500 stands for zero in the data rows.
Some points, one per row:
vec![449, 487, 726, 382, 125, 513, 427, 219, 629, 704, 444, 671, 604, 470, 412, 680, 543, 203, 323,
     90, 484, 475, 528, 13]
vec![536, 263, 220, 416, 986, 641, 654, 584, 377, 263, 562, 398, 333, 522, 515, 361, 425, 781, 704,
     848, 466, 370, 656, 714]
vec![487, 702, 694, 525, 294, 451, 536, 458, 544, 608, 580, 521, 624, 499, 475, 505, 608, 341, 438,
     405, 441, 643, 511, 352]
vec![539, 465, 276, 736, 497, 276, 621, 694, 569, 384, 542, 455, 538, 597, 653, 574, 426, 566, 548,
     696, 695, 451, 663, 646]
vec![601, 345, 163, 623, 810, 478, 640, 850, 458, 269, 647, 384, 424, 619, 712, 391, 415, 807, 601,
     829, 635, 299, 785, 843]
vec![495, 429, 479, 470, 726, 672, 529, 556, 388, 309, 586, 325, 488, 579, 506, 400, 370, 607, 496,
     670, 360, 521, 466, 634]
vec![343, 498, 548, 317, 412, 577, 545, 289, 616, 625, 446, 636, 513, 387, 301, 421, 609, 290, 457,
     378, 408, 661, 418, 271]
vec![516, 834, 999, 567, 43, 294, 353, 513, 601, 817, 462, 514, 533, 455, 489, 728, 670, 246, 361,
     230, 511, 613, 397, 238]
vec![293, 782, 983, 464, 72, 478, 389, 270, 619, 836, 462, 587, 689, 518, 367, 628, 532, 225, 296,
     182, 401, 673, 346, 119]
vec![665, 305, 46, 572, 988, 621, 479, 815, 348, 136, 560, 314, 372, 662, 637, 257, 410, 708, 599,
     752, 546, 297, 473, 826]
vec![485, 644, 421, 475, 354, 527, 331, 572, 490, 532, 382, 430, 583, 600, 600, 505, 427, 420, 364,
     317, 435, 455, 443, 316]
vec![547, 308, 215, 527, 884, 617, 630, 646, 420, 182, 603, 359, 444, 622, 482, 291, 401, 618, 597,
     823, 510, 525, 494, 731]
vec![486, 346, 317, 561, 934, 647, 695, 628, 399, 253, 644, 328, 420, 646, 535, 254, 473, 620, 559,
     910, 493, 507, 537, 749]
vec![355, 428, 547, 316, 465, 566, 489, 247, 494, 682, 419, 653, 499, 383, 403, 556, 592, 422, 537,
     359, 465, 518, 434, 312]
vec![507, 209, 396, 453, 680, 572, 643, 455, 480, 331, 540, 513, 391, 473, 574, 476, 477, 605, 535,
     606, 513, 411, 631, 648]
vec![617, 297, 118, 692, 817, 337, 651, 768, 538, 278, 528, 457, 378, 544, 744, 383, 396, 813, 583,
     892, 768, 364, 698, 999]
vec![526, 754, 841, 524, 118, 370, 213, 574, 520, 748, 387, 477, 537, 498, 645, 713, 565, 380, 355,
     96, 489, 395, 416, 162]
vec![356, 550, 833, 327, 207, 477, 284, 341, 537, 731, 351, 700, 525, 346, 650, 680, 621, 493, 407,
     0, 431, 495, 392, 212]
vec![599, 349, 314, 663, 806, 499, 567, 752, 412, 158, 617, 374, 410, 573, 680, 415, 379, 705, 556,
     814, 570, 520, 580, 999]
vec![413, 666, 700, 372, 345, 520, 483, 397, 543, 657, 474, 583, 585, 426, 355, 486, 614, 337, 479,
     330, 388, 691, 411, 241]
vec![545, 630, 574, 516, 381, 458, 310, 721, 380, 429, 492, 390, 533, 580, 846, 589, 486, 622, 389,
     304, 424, 401, 563, 454]
vec![473, 280, 209, 253, 801, 628, 513, 347, 428, 402, 464, 554, 419, 392, 423, 403, 456, 594, 631,
     626, 405, 431, 511, 549]
vec![504, 714, 822, 398, 88, 281, 316, 329, 646, 790, 328, 707, 509, 321, 373, 710, 655, 330, 380,
     133, 521, 650, 424, 191]
vec![539, 691, 646, 646, 195, 379, 480, 443, 609, 637, 506, 548, 607, 445, 445, 606, 519, 376, 500,
     416, 562, 583, 542, 411]
vec![546, 255, 211, 495, 968, 736, 572, 611, 386, 102, 622, 323, 420, 619, 388, 247, 304, 665, 575,
     865, 453, 416, 503, 830]
vec![545, 578, 641, 558, 299, 399, 515, 553, 501, 528, 523, 556, 561, 488, 647, 563, 624, 431, 418,
     401, 524, 593, 487, 498]
vec![559, 646, 744, 639, 362, 396, 382, 606, 458, 511, 517, 460, 544, 539, 606, 648, 520, 539, 414,
     510, 513, 590, 438, 601]
vec![419, 378, 411, 353, 684, 731, 621, 286, 510, 483, 527, 520, 469, 396, 244, 358, 460, 420, 649,
     578, 349, 565, 440, 487]
vec![463, 440, 337, 463, 670, 513, 613, 451, 461, 434, 603, 454, 527, 527, 511, 493, 442, 580, 564,
     699, 474, 424, 633, 501]
vec![485, 551, 870, 361, 65, 504, 417, 227, 609, 794, 445, 731, 536, 341, 347, 610, 705, 215, 430,
     0, 481, 526, 436, 108]
vec![559, 496, 341, 525, 594, 531, 588, 533, 512, 464, 539, 459, 477, 482, 493, 400, 458, 579, 580,
     638, 438, 520, 600, 585]
vec![477, 873, 999, 622, 77, 349, 338, 533, 531, 785, 505, 434, 558, 481, 581, 790, 562, 412, 390,
     232, 500, 561, 407, 392]
vec![434, 799, 762, 496, 98, 353, 219, 468, 534, 790, 343, 530, 633, 544, 614, 707, 479, 403, 302,
     127, 493, 449, 451, 55]
Then 10 other points, each followed by its number:
vec![501, 660, 587, 544, 337, 460, 359, 601, 469, 481, 434, 390, 560, 547, 669, 609, 442, 493, 436,
     292, 479, 444, 479, 434] 0
vec![589, 340, 163, 505, 891, 731, 636, 476, 400, 310, 618, 384, 461, 511, 275, 260, 417, 532, 677,
     866, 477, 430, 505, 702] 1
vec![456, 612, 732, 513, 315, 376, 515, 482, 521, 558, 474, 505, 492, 445, 563, 620, 623, 491, 470,
     381, 488, 632, 488, 412] 2
vec![426, 651, 914, 465, 105, 510, 349, 418, 557, 753, 458, 559, 581, 495, 495, 665, 605, 321, 294,
     180, 472, 544, 390, 202] 3
vec![468, 331, 348, 355, 687, 619, 599, 353, 456, 458, 476, 492, 455, 512, 389, 424, 438, 488, 576,
     625, 451, 472, 429, 507] 4
vec![336, 606, 831, 369, 23, 468, 360, 162, 700, 778, 315, 711, 596, 388, 283, 638, 545, 148, 311,
     21, 441, 690, 356, 107] 5
vec![436, 708, 871, 437, 85, 439, 378, 321, 596, 721, 500, 641, 703, 452, 435, 677, 565, 304, 295,
     177, 431, 672, 313, 241] 6
vec![538, 439, 466, 561, 730, 574, 565, 645, 387, 312, 606, 360, 442, 582, 654, 429, 463, 702, 478,
     735, 436, 499, 513, 763] 7
vec![567, 292, 246, 477, 981, 633, 553, 584, 366, 236, 552, 367, 341, 496, 394, 331, 483, 672, 673,
     846, 462, 526, 457, 761] 8
vec![456, 215, 50, 357, 999, 753, 658, 514, 397, 252, 565, 400, 381, 550, 363, 272, 410, 654, 702,
     856, 419, 404, 617, 515] 9
Which two of these numbered points are nearest to each point below, ignoring the direction in which the first points spread most? Their numbers follow each, nearest first.
vec![503, 504, 531, 534, 694, 604, 560, 658, 354, 357, 637, 319, 494, 616, 688, 448, 458, 710, 502,
     671, 402, 455, 540, 704] > 7 3
vec![500, 727, 669, 578, 235, 384, 486, 417, 579, 587, 487, 522, 629, 539, 408, 553, 527, 281, 392,
     448, 495, 682, 437, 385] > 6 2
vec![520, 399, 549, 594, 709, 542, 492, 671, 379, 299, 620, 326, 446, 548, 743, 530, 439, 787, 487,
     696, 474, 440, 573, 824] > 7 3
vec![399, 548, 677, 328, 479, 554, 403, 437, 415, 536, 472, 539, 529, 423, 433, 538, 535, 520, 508,
     385, 325, 632, 333, 301] > 8 4
vec![568, 295, 81, 633, 828, 556, 750, 679, 501, 275, 690, 393, 493, 718, 560, 281, 414, 606, 532,
     916, 674, 293, 685, 683] > 3 6
vec![267, 633, 833, 403, 122, 535, 343, 286, 579, 716, 406, 587, 602, 478, 543, 677, 528, 365, 314,
     23, 409, 493, 406, 115] > 3 6
vec![512, 333, 252, 423, 594, 535, 507, 515, 558, 350, 406, 531, 435, 425, 487, 406, 323, 605, 539,
     528, 388, 540, 589, 617] > 5 4
vec![516, 498, 502, 546, 583, 541, 635, 501, 432, 329, 669, 438, 540, 504, 559, 440, 501, 521, 534,
     619, 432, 597, 539, 718] > 6 2
vec![575, 696, 614, 550, 352, 412, 274, 755, 454, 512, 380, 357, 472, 569, 691, 573, 439, 506, 398,
     326, 442, 410, 545, 388] > 0 7
vec![422, 258, 99, 380, 999, 802, 761, 429, 393, 258, 679, 405, 446, 528, 316, 228, 426, 597, 735,
     877, 396, 415, 611, 607] > 9 1
vec![447, 452, 482, 483, 566, 594, 653, 447, 479, 446, 515, 458, 509, 471, 471, 452, 424, 582, 590,
     533, 423, 547, 501, 552] > 6 4
vec![506, 343, 356, 368, 716, 597, 548, 359, 463, 458, 457, 499, 420, 451, 355, 420, 469, 486, 604,
     669, 469, 451, 433, 539] > 4 1
vec![453, 670, 748, 546, 293, 364, 546, 434, 543, 574, 552, 524, 562, 421, 560, 618, 607, 456, 444,
     401, 485, 690, 479, 517] > 2 7
vec![381, 554, 775, 411, 20, 483, 450, 157, 698, 820, 324, 754, 560, 342, 319, 608, 617, 198, 437,
     0, 457, 592, 429, 106] > 5 4
vec![595, 427, 168, 720, 799, 551, 685, 667, 468, 336, 678, 398, 500, 646, 483, 266, 457, 543, 580,
     935, 627, 448, 558, 830] > 6 3
vec![486, 630, 647, 541, 349, 492, 393, 612, 413, 506, 464, 377, 564, 588, 730, 581, 487, 528, 415,
     269, 452, 414, 483, 375] > 0 7
vec![379, 632, 590, 263, 189, 589, 242, 309, 494, 777, 338, 655, 589, 458, 428, 571, 565, 275, 365,
     0, 368, 453, 343, 0] > 9 4
vec![454, 628, 501, 403, 443, 556, 287, 456, 448, 595, 355, 499, 525, 448, 417, 542, 521, 405, 521,
     256, 395, 525, 328, 283] > 8 4
vec![561, 411, 464, 552, 582, 496, 560, 513, 496, 410, 491, 481, 424, 374, 511, 499, 483, 628, 613,
     601, 513, 532, 570, 735] > 2 6
vec![473, 814, 774, 497, 90, 378, 172, 524, 585, 800, 309, 508, 573, 488, 588, 681, 507, 343, 343,
     80, 479, 414, 454, 135] > 0 3
vec![522, 825, 948, 542, 76, 342, 249, 563, 511, 772, 373, 439, 536, 497, 721, 734, 547, 427, 369,
     63, 479, 440, 414, 247] > 0 7
vec![557, 364, 303, 675, 895, 577, 546, 769, 394, 178, 614, 274, 476, 720, 516, 339, 386, 616, 580,
     896, 584, 434, 396, 840] > 3 7
vec![494, 585, 688, 446, 329, 372, 483, 446, 526, 569, 433, 567, 499, 400, 519, 590, 591, 467, 481,
     343, 475, 668, 455, 444] > 2 6
vec![411, 661, 616, 447, 292, 507, 494, 383, 586, 603, 495, 542, 621, 523, 349, 483, 559, 259, 401,
     419, 433, 659, 439, 258] > 6 1
vec![394, 493, 556, 363, 354, 540, 515, 365, 603, 556, 427, 645, 515, 410, 401, 474, 592, 347, 427,
     334, 411, 685, 412, 347] > 5 4
vec![344, 601, 899, 461, 77, 504, 479, 251, 669, 702, 475, 677, 649, 462, 349, 607, 548, 176, 291,
     208, 404, 754, 277, 282] > 6 5
vec![481, 442, 383, 447, 647, 566, 608, 528, 443, 372, 540, 432, 464, 528, 541, 363, 492, 528, 510,
     618, 408, 594, 514, 564] > 6 3
vec![493, 889, 817, 530, 87, 387, 215, 522, 537, 802, 442, 456, 637, 563, 556, 694, 514, 311, 322,
     148, 452, 414, 446, 79] > 0 3
vec![586, 556, 415, 666, 518, 419, 561, 669, 526, 405, 537, 420, 466, 486, 629, 503, 478, 646, 569,
     644, 575, 483, 661, 732] > 2 0
vec![464, 333, 218, 469, 913, 732, 713, 440, 424, 285, 600, 415, 387, 441, 181, 257, 438, 572, 779,
     855, 464, 506, 485, 708] > 1 4
vec![488, 825, 999, 550, 106, 373, 309, 503, 511, 777, 495, 463, 569, 483, 540, 786, 610, 389, 393,
     223, 495, 556, 384, 319] > 7 2
vec![486, 705, 795, 617, 249, 363, 547, 544, 550, 572, 540, 467, 561, 504, 572, 586, 591, 418, 463,
     411, 496, 659, 490, 451] > 2 7
vec![536, 378, 404, 575, 546, 435, 544, 646, 478, 255, 476, 451, 438, 527, 679, 510, 475, 624, 473,
     593, 565, 543, 551, 751] > 2 7
vec![454, 633, 751, 579, 367, 477, 499, 548, 442, 548, 541, 428, 593, 604, 618, 569, 513, 486, 383,
     445, 441, 601, 422, 431] > 7 3
vec![605, 761, 635, 648, 363, 272, 241, 753, 416, 516, 482, 398, 532, 574, 711, 653, 475, 535, 426,
     429, 531, 469, 518, 492] > 0 7
vec![498, 400, 398, 402, 677, 614, 613, 507, 447, 315, 540, 430, 471, 512, 482, 377, 472, 517, 503,
     616, 341, 597, 488, 563] > 6 8
vec![543, 647, 796, 497, 24, 373, 368, 282, 686, 794, 350, 713, 516, 320, 322, 677, 653, 219, 420,
     86, 571, 576, 422, 183] > 5 8
vec![259, 647, 837, 308, 80, 508, 422, 132, 672, 872, 387, 731, 629, 396, 217, 558, 670, 138, 330,
     67, 393, 740, 328, 0] > 5 4
vec![505, 816, 847, 484, 102, 366, 179, 514, 560, 791, 343, 494, 546, 474, 530, 710, 545, 354, 363,
     89, 471, 468, 412, 150] > 0 3
vec![460, 216, 143, 452, 949, 662, 706, 438, 393, 268, 593, 469, 421, 499, 400, 309, 408, 701, 714,
     827, 539, 391, 596, 781] > 4 1
vec![291, 521, 632, 395, 359, 600, 599, 241, 606, 616, 486, 624, 581, 426, 288, 431, 582, 222, 455,
     386, 377, 711, 405, 294] > 5 4
vec![525, 827, 920, 549, 98, 378, 208, 509, 540, 784, 429, 466, 580, 485, 571, 720, 580, 331, 364,
     130, 485, 445, 360, 191] > 0 7
vec![494, 566, 478, 420, 469, 506, 367, 511, 408, 469, 422, 518, 533, 456, 623, 548, 542, 554, 457,
     271, 423, 501, 403, 446] > 0 3
vec![545, 534, 294, 295, 842, 711, 373, 540, 303, 349, 530, 339, 427, 479, 441, 365, 487, 623, 660,
     554, 294, 413, 355, 459] > 8 9
vec![549, 395, 306, 424, 638, 641, 552, 372, 531, 476, 473, 528, 468, 442, 218, 339, 466, 397, 608,
     624, 406, 575, 413, 453] > 1 4
